In the data rows, the value 128 means zero.
Here is a table of points, one per row:
[ 41 101 152  99 158 120 135 151  87 135 167 152 123  97 118 164  93 113
 175 150 107 101 123 127 171 116 147 153  72 125 137 100]
[140 139  86 181 107  87 114 143 102 107 152 165 103  92 150 124 131 125
 113 111 137 148  58 170 135 134 100 154 137 107 106 117]
[117 119  70 161 114 119 132  84 105  84  86 137 106 207 117 151 135 120
 104  61 136 100 114 120 148 104 101  85 111  94 133 168]
[ 95 165 107 187  93 102 139 135 108 162 143 100 160 133 158 116 138 112
 108  95  89  64 123 128 128 173 102 120 164 130 157 123]
[148 158 172 120 134 168 130 113 107  87 169 153  90 147 110  82 119 170
  90 121  83  94 133 121  84 119 142  71 146  69 101 168]
[116 165  92 104 121  98  96  98  99  84 147 150  98  70 138 166 147 142
  85 172 137 138 111 120 111 169 144 145 172 106 146 105]
[172 154 130 165 142 128 137 159 125  96 128 131 148 193 140 137 182 154
 143 173 123 143  88 100 134 160 129 104 138 163 136  53]
[113 180  81 114 161 158 149  90 103 173 146  85  94  95 148 136 121  77
 105 172 217 155 137  94 129 118 124 162 115 172 137 166]
[ 61 109 148 161 126 165 107 172 194 120 150 139  69  60  94 144 104 104
 161 160 161 146 132 159 150 110 193  98 134  81 143  91]
[150 157 149 138  95 137 171  98  91  82 152 126 117 136 153  70 130 100
 162 162 125 138 138 192 150 147 111 174  98 111  89  65]
[124 106 120  77 121  94 117 128 106  41 167 163 190 153 147  51 115 116
 144 123 156 101 131 166  88  92 157  68 134 128 137 147]
[160  80 124 197  85 121 134 116 158 142 132  69 146 119 115 170 129 143
 190 143 130  92 110 131  85 148 152 154 121 159 131 183]
[ 64 140 130  93 104 106  88 174 133 134 103 180  60  94 146 125 158 106
 192 161 143 109 110 137 121  83 127 111  98 158 142 180]
[177 139 166 118  72 154 145 141  96 167  90 143 131 116 115 151 142 104
 110 149  91 159  96 129 131 194 126 136 128 146 153 117]
[136 102  61 184 100 106 130 166 129 188 149 134 138 137 122 108 129 157
 109 151 112 114 135 160  88 133 129 112  89 125 145 211]
[147  80 124 141 155 119 123 153 189 176 163  50 165 108 149 169 150 132
 115 118 105 121 188 126 109 122 138 176 103 142 121 118]
[157 134 151  81  86 152 196  69 166 159 100 123 120 128 230 141 139 164
  87 101 154 107 188 212 145 116 106 141 164 141 173 132]
[178  96  93  66  99 169 171  98 117 108 100  98  81 113 194 127  66 160
 178 129 133  75 159  95 102 127 137  98 153 137 168 132]
[127 138 115 115  82  89 130 142 139 188 198 111 168 149 134 126 206  80
 149  99 178 178  61 131 154 167 152  72 107 117 102 152]
[ 98 126 170  97  83  78  81 117 168  86 154 128 148 164 124 162 100 125
 184 117 112 183 162 132 153 161 130  97 160 115 122 150]
[131 117 116 104 157 116 142 101 156 124 157 131 135 154 135 151 106  71
  60  95  71 103 141  96 124 164  75 125 159 147  90 159]
[119 120  85 132 126 203 124 123 117 162 143 178 153 176 166 110  98 112
 135  62 119 122 170 116 110 132 172 123 156 161  97 130]
[113 184 108  97 125 130 143  99 185 167 141 135 138 176 102 115  93 134
 119 114 118 169  64 133 151 100 125 159 122  93 199 171]
[112 150 140 107 150 134 138 131 120 169 111 178 160 157  89 155 209 167
 197 148 148  81 172 125 114 140 108 193 167 114 134 135]
[ 73 129 142 163  96 178 119 134  93 125 130  79 137 141  81 102  98 157
 146  67  89  91 121 114 133  86  88  96 163 154 127 141]
[146  86 102 115 159 155 158 132 124 108 129 119 101 164 135  90 146  74
 101 156 116 144 162 143 169  94 136 122 127 111  81  56]
[116 146 154  94 165 148 138 136 106 133 144 167  99 129 139 103  94 103
 106 180 118  98 137  79 112 129 155 143 186  91  38 131]
[172 109 113 130 122 170 138 135  79 143 173 166 138  78  83 145 132  88
 167 154 103 165 152  85 121 120  75 120 101  65 133 163]
[130 113 154 121  74 135 136 194 118 158 134 160 132 144 110 121 142 174
  90  79 125 113 103  77 115 131  91  91 132 143  77 104]
[113  90 100 156 104 109 146 120 112  68 137 139 173 116 179 163 111 172
 106 215  94 127 128 121 107  69 171  73 170 219 101 151]
[130 146 167 185 135 146 144 176 170 115  87 158 203 120 119 122  72 144
 123 153 161 113 135 120 129 150  78 164  96 150  85 146]
[151 125 151 195 101 163 211 173 147 116 140  87 105 148  96  93 138 142
 163 118 118 143 146  94  79 153 168 142  66 118 174 141]
[127  77  93  78 107 112 116 152 158  99 100  98  85  99 117 137 146 109
 170 107  95 117  87 215 138 110 139  96  96 154  98 108]
[184 147 152 146 181 174  80 122 102 172  99 178 133 170 115 147 131 143
  94 166 162 132 167 164 134 160  88 115 121 158  77 133]
[119 104 144 104 153 105 137 158  87 108 170  89 121  87 185 114 164 164
 132  46 135 126 137 117  73 173  64 144 174 108 118 103]
[123 145 137 168  92 146 108 106 174 102 152  87  42 128 147  65 120 137
 133 123 104 171 139 110 141 137  57 172 193 153 121 147]
[154  98 170 165 102 110 105  93 105 104 159 150 210  58 108 145 159 157
 137 118 110 191 173  82 174 104 149 137 124 119 125 143]
[135 149 153 151 181 124 161 190 135  49  56 131  82 115 164 158 154  89
 136 118 155 138 184 132 145  69 180 170 119  58 103 187]
[154  94 116 122 161  61 137  98  39 143 137 101 102  99 148  66 172 103
 149 131 168 143 143  96 126 140 112  97  72  82 137 177]
[113  91 113 121 152 122 122  78 149 130 133 140 147 128  63  73  73  70
 143 140 128  80 125 108 148 194 139 112 132 126 127 182]
[107 101 124 143 131 119 131  48 155 144 151 114 149 124 143 189 120 142
 103  82 134 137 130 124 153 214 148  93 157  81 111 118]
[118 154  98 108 149 149 113 195 110 130  88 100 108 179  95 134 155 124
 170 117 142 153 129 115  85 145 150 103 162 167 162 149]
[154 156 149 123 103 165  64 120  84  80  63 108 130  85 102 158  96  58
 115 103 176 100  60 148  98 131 104 139 129 139  99 101]
[ 96 121 147 164 100 156 125  94 111 142 113 194 132 119 142 133 134  88
  96 149 126 132 114  97 141 155 155 113 125  50 192  87]
[ 65 185 147 123 181  89 184 171  76 139 173 147 113  73 111 136  66 145
 104 122 128 143  96 180 164 153 164 185 117 173 152 126]
[118 144  75  83 113 183  73  76 171 118 140 106 134 142 166  94 178 134
 168 132 105  65  97 121 157 104 110  95 112  89  75 135]
[102 181 169 163 110 125 162 113 126 118 114 106 101  99 112 173 156 118
 125  95 126 126 146 130  76 118 183 149 138  70 112 103]
[121 166 130 141 105 119 128  91 104 134  62 111 162 125  37  57 133 159
  89 194  98  99 144 125 105 136 115 138 106 165 116  48]
[105 136  65 131 113 100 113 182 150 102 129 145 147 136 113  67 186 165
  68 170 150 153 149 108 176 157 102 189 134 132 167 113]
[142 105 124  80  42 140 183 119  98 152 181 148  82 165 160 124  60 191
 103 122 154  76 128 126 196 135  84 127  90 119 177  82]
[119 126 125 143 165 138 120 147 118 153 114 139 113 143 108 146 119 115
 132 140 148 102 146 123  58 142 113 163 129 105 194 128]
[180 164 130 135 162 108 139 119 155 142 129 143 159 112 108 120  81 158
 166 161 194 108 163 120 116 101 122 129  44 133 111 103]
[116 160 158 123 171 145 130 154 144 136 120  98 130  81 161  90 149 122
  87 112 101 129 108 100 133 123 160 110  54 133  70 106]
[176 102  69 106  78 142 131 181 172 133 143 114 129 142  83  71 141 146
  73 147  92 185 177  98 115 115 139 218  86  98 108 151]
[143 147 113 172 147 111 131  91  95 168  58 113 132 175 146  78 142 161
 155 174  94 144  82 128  80 145 152 119 148  98 145 106]
[149 148 148  86 161 178 140 174 159  67 113  58 185 136  65 141 168 111
  86 137 136  91 114 141 156 138 142  83 169 132 177 158]
[ 94 101  93 141 121 106  92 200 148 120 118 118 159 186 130 143  90  71
 162 158 102 124 168  85 111 153  89 156 169 128 132 130]
[122 125 146 118 165 164 133 108 158  69 116 155 162  99 118 125  85 139
 181 154 133 155 173 177 148 143  64 112 154 147 148 165]
[110 108 180 170 114 161 121  84 119 122 129  94 109 107 128  94 157 206
 107 107 127  95 142 105 143 150 153 145 161 124 133 107]
[104  45 149 145 125 160 131 127  99 126 149  56 127 164  91 141 161 176
 122 113 163 143 171 200 119 168 171 129 100 168  92 170]
[141 152 103 133 127 217  67 135  95 138 195 125 138 100 148 147 101 176
 136 103  75  68 117 112 123 123  99 155 123  73 110 159]
[146  95 169  98 193  92 142 114 158 137 164 110 143 153 131 167 115 153
 158 154 160  40  47  96 173 123  73 149 128  84 131 151]
[150 141 154 140 108 118 111 114 127 176 100 152 109 121 123  96 125 136
  85 167  93 131 104 189 116  70 116 131 165 112 104 116]
[ 99 103 109 137 106 150  45  90 113 138 120 102 135 116 174 121 145 130
 141  28 152 103 181 120 128 131 135 116 109 159 101 149]
[ 74 110 128 139  85 124 165  91 138 131 125 158 120 137 121 150 120 195
 100 105 136 123 107 103  84 133  66 134 104 151  84 144]
[112 190 106  96 103 114 128  89 114  98  68 115 134 120 135 152 114 142
 105  64  70 144 150 105  97 126  90  75  66 159 165 125]
[121 124 190  73  93 126 121 124 213 119 119 144 140 131 145 116 146 152
 103 122 189 155  99 125 113 134 138  85  75  90 162 137]
[141 159 129 130 135 126 147  82 185  69 174 143 104 101 122 114 193  94
 112  81 100  94 123  65 120 139  82 127 140 169 198  73]
[171  96 172 101 143 111  82  72 132 152 172 133  85 160 113 134 122  96
 170 157 128 159 145 131 112 147 120 135 101 193 164 127]
[198 152 117 106  79 147 162 190 157 133 103  83  89 108 169 122  56 159
 106 110 156 105 151 130 156 157 110  72 184 112 122 133]
[139 134  98 166 167 174 115 100 143 104 125 126 135 214 126 199 147 112
 103 175 126 148 117 148 100 172 132  81  86 138 115 115]
[144 140  95 125 154 142  91 175 107 123 133 135 199 160 162 116 106 156
 159 112  99 125  93 114  89  79 179 163 110 139 147  95]
[106 137  80  79 164 106 123 137 144 125  99 104 197 101  62 140  75 149
 102 106 143 129 169 120 192 102 117 113 133 114 137  93]
[ 93 109 138 128  74 148 133 101  89 169  92 102 190 158 146 125 149  22
 142 142 171 119 127 108 122  60 148 138 173 158 108 143]
[165 157 128 216  58  83 134 101 140  95 123 160  92 145  92 215 101  98
 143 117 152 142 142 118 164 105 121 139 131 155 116  94]
[123  89 156 128 133 145 149 115 112 147  75  85 160  94 160 117  91  90
 135 155 133 220 103  85 126 110 100 159 136  90 120  92]
[167 168 131  92 125  80 133 122 160 109 143 130 158  92 104  71  95 117
 172 101 144 131 100 153 102 122 136 142 198 137 127 122]
[156  85 109  69 169 114 178 145 161 183 107 131 100  81  98 165 130 115
 113 138  53  61 149 134 136 126 173 166 123  96 125 127]
[149 117 147 179 165  90 130 197 138 160 107 157 115 113 157 115 101 107
 106  94  46 105 190 174 236  97 139 101 120 138 189 134]
[118  81 109 126 190 151  87 169 135 146 143 124  87 127  94  92 123 158
 124 128 206 152 130 165  99 106 118 104 131 118 117  82]
[174 175 177 146 143 134 146 143  94 132 183  62 137  82  98 133 170 114
 125 134 112 149 105 141 161  82  74 121 119 169 145 159]
[127 149 129 118 154  82 175 106  91 128 177 103 156  99 127 150 148 115
 140 115  87 202 116 176  73  72  77 125 140 104 128 136]
[158 136 115 208 140  82  69 104 167 141 139 153 164 132 171 113 105 116
  74 172 142 143 177 137 111 151 162  78 133 156 112  81]
[ 53 181  75 104  96 147 116 103 103  98  65  84 132 135 152 137 130 134
 125 157 123 165  91 128 137 139 160 105 112 102 108 141]
[116 154  98 166 183 122 138 160 138 139 133 147 157 158 132 137 142 151
 149 102 170 129 156 132 133 118 136 170 105  73 166  69]
[155 113 162 154 146  70  68  89 113 143 116  90 124 138 107 148  95 150
 149 174  77 128 136 146 112  89 103 140 126 117 181 130]
[102 109 134 136 183 147 113 135  80 110  89 167 130 160 183 160 159 149
 153 137 105 144  78  84 188 135 123  82 151 154 138 144]
Along one direction, these points spread out more than along any other. How many in every 100 of the points above lie lower along it than each point below? Answers are rounded to whole numbers. More than half of the points above lie lower than the first one.
[116 147 178 115 137 108 145 101 174 133 148 159 146 167 119  97  88 134
 148  93 167 140 167 149 141 108 180  97 119  71 109 132] 51
[101 154 140  99  77  80 102 201 123 127  94 161 126  75  82 133 148  99
 115 138 107 114  98 174 134  92 128 180 154 114 139 135] 93
[102 104 180 129 154 108 111 148 116 122  85 132  97  83 145 130  98 127
 152 149 106 164  53 144 181 162 134 169 134 158 127 204] 79
[ 95  71 141 117 125 129  92 122 111 100 145 127 118 210 142 159  93 124
 137 155 134 158 116 167 108 121  65 194 109 140 123 136] 45
[105  93 118 139 140  88 180 140  77 169 129 122 136  96 125 169 176  93
 122 155 175 131 110  88 108  92  85  96 165 103 171  81] 77
[180 124 141  56 146 105  86 143 126 124 108 138 118 142  89 135 106 148
  76  70 162 171 117 113 113 144 192 125 157 101 162 152] 41
[159  83  97 106 123  66 170 120 138  88  96 126  77 148 116 116 149 111
 136  74  98 116  83 166 157 117 207 139 107 168 123 149] 36
[124 169  92 100 177 133 167 136 133 181  79 157  81 140  90 146 126 158
 144 125 143 160 147 107 139  83 129  55 100 180  39 122] 56
[115 135 140 110 114 170  96 124  85 170 191 127 137 143 143 124 128 106
  68 168 157 140 104 104 145  67 190 109 124 189 125 139] 45
[179 169 134 126  92 120 134  96  87 100 151 124  91 140 120 152 173 146
 202 155 136 123 140 103 178 161 187 152 142 137 100 102] 45
[138 170 172 102 159  71  63 123 151 182 121  78  92 163 165 124 136 117
 106 156 115 128 136 129  62 159 114 133 127 165  87  60] 46
[161  91  70 179 183 166 140  98 176 156 117 184 116 102 142 112 130 156
 109  41 146 157 105 109 119  90 111 158 185 142 135  84] 30
[ 58  92 182 109 141 113 126 137 151  91 141 181 112 123 159 128 159  78
  82 144 148  91 119 100 157 131 200 175  87 198 149 173] 77
[125  91  91  96 108 161 175 149 176 131 101 205 137  69 132 144 144 102
 175 110  91 127 111 211  95 176 144 123  90 104 120 117] 61
